One vector is turned by the same rotation once a step. Each row is the vector after some number of steps, and that number follows the row.
The counts run from 0 to 521.
[ 1.76 -0.65  0.57  1.26  1.47 -0.03  0.15  1.77  0.20 -0.34  0.88 -0.53
 -0.60  0.91 -1.96  2.29  0.61 -0.81 -1.96  1.17  0.70  0.99 -0.86  2.58
 -0.54 -0.55 -0.69 -0.47  2.27  1.25  1.02  0.74 -3.63  1.03]	361
[ 1.38 -0.54  0.73  0.90  0.46  0.63 -0.67  2.07 -1.37 -1.15 -2.06 -3.74
  2.09 -0.10  0.94  0.88 -0.78 -2.05 -1.06  0.67  0.85 -0.38 -1.32  0.83
 -0.46  0.61  1.75  0.37 -0.37 -1.64  0.90 -1.48 -1.39  1.21]	514
[-0.48 -0.73  0.32 -0.90 -1.78 -0.36  1.50  0.02  0.11 -0.31  2.37  0.05
 -1.12  0.37 -1.89  0.15 -0.09 -2.43  0.02 -0.31  1.72  2.08  1.26  0.88
 -1.07  0.51 -1.59 -0.65  3.05  1.35  0.58 -1.49 -2.75 -0.28]	386
[ 0.11  0.07 -1.07  2.03 -2.17  0.14 -0.11  0.99  0.27 -0.64  0.86  0.61
  1.70 -0.52  0.52  0.65  1.62 -0.25 -0.86  1.85  1.97  2.31  0.44 -0.75
 -3.02  2.63  0.76 -0.25 -0.91  1.79  0.26 -1.58  1.77  0.00]	131
[ 1.84  0.63  2.40 -2.46 -2.18 -1.82 -1.27 -0.98  1.09 -1.37  0.38  1.96
  1.97  0.42 -0.48 -1.57 -0.08 -1.20 -1.98  0.78  1.29  1.85  0.41 -0.74
 -1.84  1.20  0.79  0.64 -1.02  0.65 -0.07 -0.42 -0.37 -0.72]	428
[ 0.79 -0.79  0.30 -2.14 -0.75  0.20  0.11 -0.14  0.31 -2.63 -0.29 -0.88
  3.00 -2.28 -2.01  2.24 -0.08 -0.91 -1.92 -0.23  0.53 -1.32  0.02 -0.79
 -1.76  0.87 -0.47  1.61 -0.82  0.84  0.35 -0.71 -2.03 -0.60]	70
[ 0.24 -0.26  1.45  1.56 -2.17  0.83 -0.79  1.35 -1.93 -1.98 -2.02 -0.29
  1.98 -1.15  1.06  1.93  1.78 -0.84 -1.10  0.58 -1.00 -0.40 -0.74 -0.95
  0.22  0.81  1.45  1.79 -2.00 -0.91  1.25 -1.84 -0.72 -1.38]	510
[ 0.40 -0.20  1.97 -2.27 -1.64  2.23 -1.12  0.93 -0.95 -1.71 -2.58 -0.77
  0.54 -0.81  1.40  0.21 -0.83  0.12  0.20  2.08  0.27 -0.39  1.34  2.18
  0.13  0.04 -0.45 -0.58  1.85  0.73  1.56 -0.65 -2.68  0.12]	37
[ 0.26 -1.78 -0.86  1.60 -0.10  0.88 -1.95  1.27 -2.11 -0.48 -1.19 -0.79
  1.70  0.30 -1.04  0.43  0.46  0.09 -1.90  3.28 -0.24  0.38 -1.02  3.24
  1.22 -1.05 -0.44  0.07  0.87  0.52  0.74  0.61  0.13  1.94]	308
[ 0.06 -1.18  0.46  1.49 -0.85 -1.03 -1.47  0.11 -0.54 -0.43  0.98  0.54
  0.06  1.29  0.06 -0.41  1.75  0.23  0.44  2.47  2.30  2.14 -1.75  0.59
 -2.24  3.46 -0.76  0.97  0.99  1.16  1.11 -0.36  1.28  1.31]	138
[ 0.50 -0.57  0.95 -1.64 -1.87  0.24  0.01 -0.05  0.42 -2.00 -0.50 -0.04
  3.14 -2.68 -1.42  2.05  0.51 -0.30 -1.70 -0.15  0.19 -1.13  0.24 -0.80
 -2.05  0.87 -0.55  1.80 -1.50  1.28  0.44 -1.02 -1.92 -1.36]	69
[-1.56 -1.68 -0.86  2.40 -1.78 -0.27 -0.29  0.98 -1.02 -0.35  1.62  0.91
 -0.98  0.32 -0.38  0.32  0.83 -2.15 -0.47  1.72  0.76  2.13 -0.17 -1.35
 -1.08  3.20 -1.96  1.38 -0.43  0.79  0.81 -2.23  0.53 -0.38]	141
[ 1.20 -0.32  0.39 -1.19 -1.54  0.28 -0.82 -1.08  0.63 -1.59  0.19  3.32
  0.44 -1.22 -0.85  0.31 -0.43 -3.44 -2.21 -0.27  0.21  2.07  1.61 -0.67
 -0.91  0.32 -0.19 -0.37 -1.88  0.73  0.67 -1.65 -1.73  0.97]	421
[ 0.02 -0.60 -2.37  0.11  0.15  0.77 -0.57  0.90 -1.00 -3.09  0.52  0.18
  2.11 -0.38 -0.54  3.14  0.85 -1.43 -1.09  1.92  1.47  2.28  0.82 -1.69
 -0.40  1.59  0.28  0.47 -0.51  0.95  0.15 -1.60  0.75  0.22]	124
[-0.58  0.24  1.10 -1.13 -2.33  1.61  0.41  1.10 -0.02 -1.73 -0.90 -1.59
 -1.55 -1.80 -2.87  1.95 -1.65 -1.37 -1.11 -0.14  0.68 -0.62 -0.25  0.92
  0.25  0.75  0.90 -0.34  2.23  0.42  0.68 -1.51 -2.55  1.15]	26
[-1.23 -2.04  0.50 -0.06 -2.25 -1.00  0.79  0.68 -0.48 -0.66 -1.97  0.22
  0.33 -2.46 -2.42 -1.80  0.88 -1.84 -0.58 -1.52 -2.58 -0.10  1.07  0.95
 -0.71  1.32 -1.24  1.38 -0.58 -1.00 -0.52  0.49 -1.47  0.34]	250
[-1.40 -0.25 -0.19  0.41 -3.55  0.67 -0.21  0.86 -1.22 -1.91 -1.17 -1.02
  0.95 -0.08  0.23 -0.79 -1.20 -2.07 -1.03  1.18  1.39  1.14  0.29 -2.35
  1.13  1.89  0.39  1.23 -0.27 -0.84 -0.06 -2.79  0.88 -0.46]	484
[-0.33  0.46  0.49  0.14 -0.15  0.02  0.76  2.54 -1.49 -1.81  0.35 -1.02
 -2.51  0.19 -1.59  0.07  1.14 -2.29  1.33  0.02  0.25  2.36  1.19 -0.62
 -0.64  2.66  1.01 -0.66  1.90 -1.98  0.01 -0.91 -1.52 -0.76]	188
[ 0.38  0.62  0.87  0.40 -2.35  2.20 -1.06  1.69 -1.19 -1.54 -2.70  0.05
  1.16  0.35  1.42 -1.15 -0.03  0.07 -0.44  3.16  1.11  0.42 -1.53  0.61
 -0.50  2.71  1.87  0.24  0.85 -0.99  0.48 -0.01  1.27  0.44]	489
[-0.30 -0.06  0.85 -0.71 -2.77 -0.91  0.39  0.07  0.77 -0.18  2.75  0.95
 -0.37  1.11 -2.23  1.06  0.65 -1.44 -1.20  0.93  1.53  1.49  0.81  1.42
 -2.14  0.62  0.42 -0.95  2.11  1.16  0.15 -1.23 -1.30 -1.81]	384
[ 1.19 -0.87  1.23  1.75 -2.18 -0.82 -0.52  1.25 -0.12  0.78  0.23 -0.03
 -0.15  1.23 -0.47  0.90  1.19  2.06 -2.50  3.87 -0.54  0.32  0.26  1.09
 -1.35  1.13 -1.27 -0.15 -0.40  1.99  2.25  0.00 -1.31  0.11]	337
[-0.39  1.09  0.69 -0.26 -0.04  0.54 -2.66  1.98 -1.43  0.02 -1.95  0.06
 -0.75 -2.45 -0.39 -1.75  0.88 -2.13  0.47 -0.63  0.36  1.25  0.21  2.75
 -1.31 -0.02  2.52 -1.62  0.48  0.60  0.38  0.23 -1.30  0.94]	218
[ 0.56  0.30  3.11  1.58 -1.98  0.50 -0.63  1.42  0.53 -0.11 -1.87  0.50
 -2.17  0.69 -0.72 -1.58  0.28 -0.17 -1.96  1.20  0.66 -0.23 -2.00  0.90
  1.17  1.04  0.42  0.83  1.52 -0.34  0.71  1.13 -3.06  1.35]	2
[ 1.08 -1.73 -0.63  1.74 -2.69 -0.21  1.29 -0.24 -1.41  0.11  1.42 -1.46
  0.57  0.98 -2.33  1.74 -0.12 -0.76 -1.82  2.49 -0.35  1.08  0.85  1.05
 -0.78  0.03 -0.47 -1.07 -0.11 -0.35  1.93 -2.50 -0.22  0.88]	331
[-0.61 -1.68  1.18 -0.04 -1.99 -1.16 -1.36 -0.24 -1.28 -1.36 -1.54 -0.12
  1.77 -2.07 -1.82 -1.50  1.85 -1.40 -1.22 -0.79 -1.00  0.21  2.16 -0.45
  1.35 -1.11 -0.73  1.79 -2.27 -1.33 -0.87  0.14 -0.92  0.02]	258
[-0.73  0.04  2.17 -2.36 -2.26 -2.01 -3.13  0.35 -0.38 -0.87 -2.41  0.50
 -1.08 -1.90 -0.72 -1.40  1.78 -0.64 -0.27  0.08 -0.68  0.65  0.92  0.41
 -0.74  1.56  0.70  0.13 -0.90  1.75  1.34  0.37 -0.09 -0.29]	229
[ 0.89  0.15  1.98  0.47 -0.82  1.94 -1.74  1.16  0.85 -1.23 -0.91  3.77
 -0.10 -0.13  0.08 -2.41 -0.50 -0.75 -1.08  1.91  0.73  1.35  0.03  1.24
 -0.79  1.70 -0.21  0.20 -0.05 -1.23 -1.15  1.42 -0.63  1.61]	444
[ 0.05 -2.12  1.55 -0.52 -2.49  1.37 -0.48 -0.50 -0.86 -1.33 -0.29  1.44
  2.94 -2.01 -0.21  2.27  0.49 -1.73 -0.99 -0.29 -1.18 -0.68  0.51  2.09
 -1.04 -1.05 -0.90  1.39 -0.13 -0.22  0.37 -1.66 -1.97 -0.85]	60
[-0.80 -0.74 -0.04 -3.47 -1.17 -1.19 -1.02  0.50 -2.13 -2.31 -1.60 -1.58
 -0.45 -0.93 -1.68 -1.26 -0.40 -3.45  0.15 -0.06 -0.89  0.75  1.90 -0.37
 -0.01  1.01 -0.01 -0.28  0.17 -0.87  0.96 -0.75 -1.03 -0.52]	233
[ 0.74  0.20 -0.42 -2.06  0.61  1.12 -0.22 -0.26 -0.96 -1.92  0.66  2.41
 -0.49 -1.12 -2.76  0.44 -0.21 -3.92 -1.12 -0.66  0.63  1.03 -1.06  0.75
 -0.94  0.83 -0.29 -0.11  0.79  0.48  0.99  0.21 -2.35  1.40]	414
[-1.46 -0.60  0.49 -3.03 -2.54 -2.01 -2.16  0.45 -0.60 -1.86 -1.73  0.39
 -1.08 -1.07 -2.14 -0.63  0.78 -2.21 -0.97 -0.01 -1.40  0.10  1.68 -0.47
 -0.63  1.51  1.07  0.14 -1.09  0.50  0.77 -0.61 -0.07 -1.49]	231
[ 0.26  0.44  0.13 -0.80 -1.89  0.63  0.68  0.83 -0.65 -0.95  0.84  3.11
  1.98 -0.60  0.60 -0.65  1.73 -2.37 -1.15  0.05  0.07  2.04  0.86  0.35
 -1.37 -0.43  0.45 -0.02  0.39  1.88  0.16 -0.05 -2.45 -3.38]	402
[ 1.06  0.11 -1.18  0.30  1.16  0.80 -1.06  1.47 -1.93 -1.42  0.58 -1.52
  2.54 -0.05  1.15  0.14 -0.34 -0.86  0.58  2.38  2.91  3.01  0.11  0.17
 -1.00  1.26 -0.29 -0.02  0.86  0.98  0.35 -1.26  0.70  1.32]	127
[ 1.21 -1.09 -1.59  2.23  0.70 -0.12  1.72  1.33 -0.97 -1.24 -0.77 -0.15
  1.08  0.51  2.64 -0.03  2.21 -2.88 -0.69  0.36  0.10  2.91  0.11 -1.42
 -0.78  2.32 -0.43  0.62 -0.22 -0.21  0.92 -0.68 -1.85 -0.02]	152
[ 0.62 -0.66  0.47  0.73  0.19 -0.30 -0.69  0.46 -1.29 -0.55  0.76 -0.21
  0.84  0.89  0.29 -0.26  1.20 -0.01  1.27  2.21  2.00  2.49 -1.82  1.04
 -1.93  3.59 -1.06  1.14  2.15  1.03  1.17 -0.09  1.21  1.51]	137
[ 0.00 -0.32  1.60 -0.94 -0.74  1.00 -0.58 -0.18 -0.05 -0.33  0.44  1.56
 -2.06  0.27 -0.37 -0.94  1.64 -0.58  0.29  1.40  2.49  1.29  0.25  1.42
 -0.99  1.20 -1.67 -0.63  2.62  2.37  1.43  1.00 -3.06  0.98]	389
[-0.58 -0.72 -0.32 -1.44 -2.46  0.14  0.80  1.40 -1.40 -1.20 -1.70 -0.20
  0.97 -1.73 -1.76 -2.20  0.24 -2.69 -0.35 -0.09 -2.07  0.46  2.33  0.70
 -1.62  1.13  0.81 -1.03 -0.68 -2.00 -0.10 -0.33 -0.51 -1.56]	241
[-0.95 -0.20 -0.43  0.53 -2.78  1.66  0.65  1.22 -1.46 -2.20 -1.73 -1.36
  0.64 -0.81  0.80 -0.97 -1.21 -1.85 -0.41  0.90  1.12  1.32  0.61 -2.11
  1.12  2.07 -0.02  0.95  0.00 -1.03  0.18 -2.77  0.14  0.29]	485
[-0.44  0.44  1.80 -1.44 -1.66  1.47 -0.34  1.25 -0.94 -1.71 -1.07 -1.64
 -1.37 -1.48 -2.34  1.35 -1.95 -1.23 -0.31  0.40  0.87 -0.57 -0.66  1.53
  0.51  0.53  0.58 -0.24  2.96  0.51  0.88 -1.44 -2.60  1.14]	27
[-0.43  0.59  2.71 -1.44 -1.67  1.39 -1.08  0.97 -1.42 -1.21 -0.86 -1.44
 -1.01 -1.13 -1.74  0.61 -1.58 -0.21  0.60  0.80  1.35 -0.30 -0.97  2.17
  0.60  0.17  0.23 -0.12  3.06  0.38  0.93 -1.26 -2.22  1.22]	28
[ 0.74  0.12  2.33 -1.35  0.11  1.17 -1.83  0.22 -1.61 -0.89  0.78 -1.73
  2.69 -2.13 -1.44 -1.10 -0.51 -0.09  0.28  1.14  3.32 -0.91 -0.92  0.44
 -1.92  0.23 -1.31  0.92 -0.43  0.40  0.15 -0.47 -1.33  0.72]	74
